D: 4 groups of rows, each row roughly a mix of its group's hidden directions; one row fits no group
D (148 x 10)
[[  3   9  -5   1   8  -3 -17  29  -9  -1]
 [-10   9   5 -19 -16  -8   0 -21   6   4]
 [ 16 -18 -14   4   5  19  11   8  -1  -5]
 [ 10   5   4 -10 -13  10 -13  24  -8   5]
 [  9 -10   2 -21  -4   8  12   0  18 -14]
 [ 14 -11 -11   2   5  13  -6  25  -4  -5]
 [-14 -11  -5  -5 -14   8  20 -18   0  -1]
 [ -7 -20   0 -23 -11   1  -4  13   9   2]
 [  3 -16  -5  19  -4  10  13  -3  -7  19]
 [-21  14  10   6  -2 -13   5 -19  -3   8]
 [ 11   5   0   2  10  -2 -20  26  -7   2]
 [ -4 -17   2   4   6   8  22 -15  14  -7]
 [-21  11   1  12  -5  -6  12 -16 -15   2]
 [ 20 -15  -9   3   2  19  12  10  -2  -6]
 [  3  -9   2 -19  13  -4 -11  16  14  12]
 [ -5 -17 -21   3   2   4  -7  22  -8  -1]
 [-12  17   0  10  -6  -4 -11   9 -20  15]
 [-23  14  10   2  -4 -15  -1 -15  -1   7]
 [  9 -19   2  -4  -3  14  12 -20  13   0]
 [ 22   7   1   1  12   4 -20  17   5   3]
 [-14  19  13  -3  -4 -19 -13  -7   2   6]
 [  1   9  -4   3 -12   8 -15  23 -15   7]
 [-18  20  17  -5  -3  -3  -3 -10  -4 -13]
 [-12   8  12  -3 -19  11  14 -11   0 -14]
 [ 13  -6 -11   4  20 -13 -14  10  -2  13]
 [ -9   3   3  15  -1   7  16 -26  -8  -2]
 [-16  10   8  13  10 -14   7 -20  -3   5]
 [ -9 -12   3  -2  -8   4  21 -25   4  -2]
 [ -7   2   0   4  16 -19 -20  12 -13   1]
 [ -3  25  15  -5   0 -10  -2 -18   0  -8]
 [ -8  20  18   2  -2 -13 -19   7   1   0]
 [ 17 -14 -11 -11  -8  13  -5  18   4  -6]
 [-15  21   3   6  -4 -21  -4   3 -12   3]
 [-17  14  11   6   8 -14   7 -20   0   3]
 [ 12 -24 -16  -9  -4   7  12  -5   7  -8]
 [ -7   2   4 -25 -11 -14 -11 -14   4   0]
 [  1  12   9 -17  -6   7  11 -15  20   6]
 [-25   6  -4  19   8  -3   7 -14  -3  -1]
 [ -6  -9 -10  -7 -12  18  18  -8   8 -13]
 [ 17  -2  -2  -9   6   4 -16  26   5  -2]
 [  9 -14 -18  21   5  11   5   9  -6   5]
 [-16   8   8 -19  -1   7  -3   8   7 -21]
 [-17  13  13  10   7 -13   6 -17  -5   8]
 [ -6   3   0  17   2 -12   4 -10 -16  23]
 [ 14  15  10   7  15  -9 -18  13  -1   0]
 [ -2  13   5 -11  -4 -16 -24  15  -2   4]
 [  8 -12  -2 -18  -2  14   1   9  15 -19]
 [ 24 -15  -9  -5   0  14   0  12   6 -10]
 [ 14  -5  -6  -8 -11  12 -13  24  -4   0]
 [ 13   9  11 -22   1  -6  -9   3  13 -14]
 [ 16  11   8   5  13  -8 -21  13   0   9]
 [ 11   1   8 -19  18  -6 -14   9  13   2]
 [  2 -25 -15   6  -2  10   2  17  -1   7]
 [  4  23  10  14  13 -12 -13   1  -7   5]
 [  9 -17  -2 -16  -5  18   8   5  18   3]
 [ 19  -8  -7 -11   0   6 -14  22   4  -6]
 [-27   0  -7   4 -11 -14   7  -2 -14   4]
 [-18   4 -16  15  13  -4  -4 -14   4 -11]
 [  5  12   9 -11  -4 -11 -25  15   4  -3]
 [ -4 -11 -13 -10 -12  20  13   4   5 -14]
 [ 14   7   7 -17  -1 -12 -22   8   8  -2]
 [ -8  17  19  -4   8 -13  -1 -18   7   2]
 [-20  10   0  15  -1  -5  11 -18 -14   1]
 [ 21 -14 -12  -6   3  13  -3  17   2  -6]
 [-11   7  -5  14 -10   9  -4  16 -18  13]
 [ 10  -2 -11  13  20 -12 -13  10  -9   9]
 [ 18 -11   1 -20  -2   5  -5  11  11 -15]
 [ -9  13   1  12  -9   0  -6  11 -20  18]
 [-12   6  11   6  10 -11  13 -24   7   2]
 [ -9   5  -6  18 -16   9  14 -15 -11  -4]
 [  1  18  -3   1  -6  -6 -22  15 -15   7]
 [-12  -8   5  -2  -9  -7  17 -26   6   2]
 [ 21 -16  -2 -12   0  16  -4   8  14  -3]
 [ -7   2  -7  17 -19   8  15 -15 -10  -4]
 [ 16  11   2   4  12  -1 -20  19  -3   5]
 [ 10  16   0   4   9  -4 -20  22  -5   2]
 [ 15 -13  -3   6  17   5  -5  24   2  -2]
 [  8  10   7   5  12 -13 -19  17  -8   9]
 [-10  -5 -11  23   2  -1  -4   2 -19  14]
 [-18  24  -1  12   6 -12 -11   5   1   1]
 [  4  21   2  21   5   2   7 -17  -9  -5]
 [-16  19   6   8  -8 -19   4 -11 -10   3]
 [ 12   2  -2  -8 -10   7 -19  24  -9   2]
 [  6 -25  -8 -11  -2  10   1  16  11   6]
 [ -5  10 -14   3  -7  15  -4  19 -19   1]
 [-21  10   8   6   0 -19 -11 -14   4   5]
 [ 11   4  12 -26  -6 -11  -6  -9  11  -6]
 [-11   6   7   8   1   0  23 -23  -5   6]
 [ 11  10  -5   6  11   9 -17  23  -7  -1]
 [-13   9   8  -6  -5 -12  11 -26   3   6]
 [ -2  -4  -4  20   4  -9   8 -14 -11  22]
 [ 10 -12  -2 -13   7   2   4  -6  20 -20]
 [  8  13  -3  -4  -5  -6 -24  17 -12   3]
 [ -7  10  16 -12 -16   9  12 -12   8 -12]
 [  5  20  15  13  13 -15  -9  -6  -5   3]
 [ 25  -4   9  -5  13   5 -10   3  17  -3]
 [  1  17  19  23   2  11   4   5  -4  -4]
 [  7  -3   4  -7  12  -9   5 -19  20 -14]
 [-12   9  11  -3  -2 -12  12 -26   2   6]
 [  6 -12 -12  22   6  -2  -5  12 -18  -6]
 [ 22 -14  -1  -9   6  15  -8  13  11  -1]
 [  0 -21  -3  -8   8   0 -10  26   2   2]
 [ 20  10   4  11  -4  11  18 -13   3 -10]
 [-20   2   0   7  -9  -4  17 -22  -7   2]
 [ -9 -13  -9  11   2  10  24 -15  -4   1]
 [  8  -3   4  20   4  21  19  -3  -2  -6]
 [ -8  23  16  -9   3 -14  -7 -12  -1  -4]
 [ -7 -11   0 -24   1  -3  -6  11  16  16]
 [ 17  13  -9  22  11   0   7 -11  -4   8]
 [ -2   8   8 -17 -12   9  14 -14  18   4]
 [ 17 -17 -13   6   6  18   7  12  -2  -5]
 [ 10   8   6  18   4  20  16   0   0 -13]
 [-17  21   1  12  -2 -15  -1   0 -16   2]
 [  9   2  -4 -16  -5  -4 -22  22   2  -1]
 [ 16  -2  -9  -6  -4   1 -22  21  -7  -5]
 [ 22  -9 -13 -13  -3   4 -11  12   8  -9]
 [ 22 -14  -9  -7   0  12  -3  17   3  -9]
 [ 21 -16 -11  -3   4  14  -1  16   2  -7]
 [  3   9   9   5  10 -21 -17   8  -7  14]
 [  7  12   6  -8  -9   3 -20  21 -10   6]
 [  4 -23 -15   1   4  13  18  -9   2  -4]
 [ 15   9   0   1  10   3 -19  24  -5   0]
 [ -9 -10   5  -3 -10  -7  16 -26   8   2]
 [ 22  -6  -3 -18  -6   7 -11  14   9  -8]
 [-13  14  11  -6   0 -21 -18  -6   4   6]
 [  5 -16   0  -5   7   7  13 -10  20 -17]
 [-15  -3   1   3  -9  -1  19 -26  -1   1]
 [ 15 -15 -11   8   5  20  14   7  -4  -5]
 [ -5  -1  -3  21   5  -9   4 -14 -11  21]
 [ 21 -12 -10  -5   4  11  -9  20   2  -6]
 [-17  21  16  -4   3  -7  -8  -9  -7 -10]
 [  8  13  10 -12  -3 -13 -24  11   6   0]
 [-10 -11  -8   0   9 -15 -19  16 -10   7]
 [-12  23  15  -2   9 -12 -11  -6  -6  -7]
 [ 11  -6  -9  -6  -2   2 -22  23   6  -6]
 [  4 -11 -17   1   0   8 -17  23   1  -5]
 [ -8 -10  -6  -6 -12  11  19 -20  11  -5]
 [-11 -17 -11  -9 -15  11  16 -10   6  -2]
 [ 19   3  -3 -17   5 -11 -14  -1  12 -14]
 [  5   8  -9  -1   5   2 -17  29  -6   0]
 [-17   4  -1  11  -6   2  17 -23  -8  -2]
 [-21  16   6   0   3 -17  -5  -7  -9  14]
 [ 22  -9  -3 -17  -5  14  14   1   4  -7]
 [ 19  -9  -5  -5   3  20   7  19  -4  -7]
 [ 16  -5  -5 -11 -11  10 -14  23  -5   1]
 [  0 -14  -8  12   7  11  22 -17  -1   0]
 [ 22  -8  -4 -10   1  18  11  15  -4  -5]
 [ 17 -21  -5  -2  -9  17  11   8   5   6]]

which group is each row in? (one row of each group first)
[ 11   2  -2  -8 -10   9 -18  24  -9   4]  Y
[ 14 -20  -5  -9   0  22   4  -1  13  -3]  S
[  2  17  11  -7  -4  -9 -22  18  -1   1]  V
[-12 -14 -10 -16  -5 -13 -12   5   2  17]  K

[-18  18   5   6  -6 -20   4 -10 -10   4]  S
[  5 -14 -14   1  -9  21  -4  20  -2  -3]  Y
[-10   0   2 -18 -17   9  10 -12  15   9]  K
[ 16 -11  -9  -8   2   8 -12  24   1  -6]  V
[ -3 -20 -14 -14 -15  14   9   4   6  -2]  S
[ 20  -3 -11 -17   1  -3 -16   7  10 -12]  Y
[  9   7  -4   2   9   3 -17  28  -8  -1]  S
[  9   9  -8   1  16 -19 -14  -6  -1  16]  K
[ -5  17  20  -2  -1  -7  14 -20  -2   5]  V
